Here are some points:
   18  -16  -12  -30   28  -32  -32   26
   -7   16   59  -30   25  -32   30  -17
   40   18  116  -30  -32  -32   56  -30
  -22   -3  -24  -22  -32    6  -32  -30
  -19   27  -31  -23   61   32  -32   -1
  -19  -23  -31   33   17   13   10   12
  -29   61   39  -11   31  -27  -13   16
   17  -32   -5  -24  -32  -32  -32   -5
  -31  -32  -31   31  -32   40   28  -30
  -12  -32   -7   -5  -15  -10  -32    4
  -26  -16   75  -23  -13  -32   44   26
  -31   22    4   -1   50   35   38  -30
   19   37  -21  -30   28   17   -5    1
  -10  -32  -31   54  -32   -5   -2   31
  -31    2  -17  -24   18   -8  -32   40
   88   24  -31  -30   -3  -19  -32  -30
  -31   -5  -31   -7   12   23  -32  -21
  -20  -32    7   31  -32  -14  -32  -22
  -31   67   20  -30   78   16   19   10
    0   36   56   10    3  -23   14    6
   45  -30  -31   47  -32   15   36    7
Here are 12 more points, each followed by its number:
   10   22   17    7  -25   30   58  -30 0
  -31   79  -31  -28   71   52   -7  -28 1
   18  -32   28   -3  -32  -32  -32   25 2
   -1   35    9  -12    3   15   -4  -30 3
    9   40  -14  -30   16   40   18  -30 4
   55  -32  -31   27  -32  -32   -9    5 5
  -31  -32   45   12  -32   53   77  -30 6
  -16   16  -30    6   36  -32    7   49 7
    4  -31  -31   36   16  -32  -32   56 8
   65  -13   36   -6  -32  -32   55   34 9
  -15   17   -3  -30   -2   45    4  -30 10
   11  -23    0  -30    4   14    5  -30 11
Which two of these numbered points are nearest to each point below, looking only along the 2 directions in which the first points spread most? Their numbers follow each, nearest first.
  -31  -17  -31   55   -9   -5  -30   61 > 8 5
   54   16  -31  -26   -2  -26  -24  -25 > 11 10
  -28   -4  127  -30  -32  -32   92   50 > 9 6
   23  -32   35   19  -11  -32   20   81 > 6 2
   53  -18  -31    8   13  -29   -4    3 > 11 8
   24   24  -31  -30   34  -13  -32  -13 > 7 4
  -31  -32   40   56  -32   41   20  -30 > 2 6
  -31  -32  -31  -18  -32  -32  -32   67 > 8 11
  -13   19   -2  -30  -19    5   -8  -30 > 11 3
  -31   12   35  -17    0  -11   28   -4 > 0 3
   29   -8  -31   68  -32    1   20   -1 > 5 8
  -22   31   53  -30   82  -32  -32   79 > 4 3
  -31  -32   10  127  -23   48   69    0 > 5 2
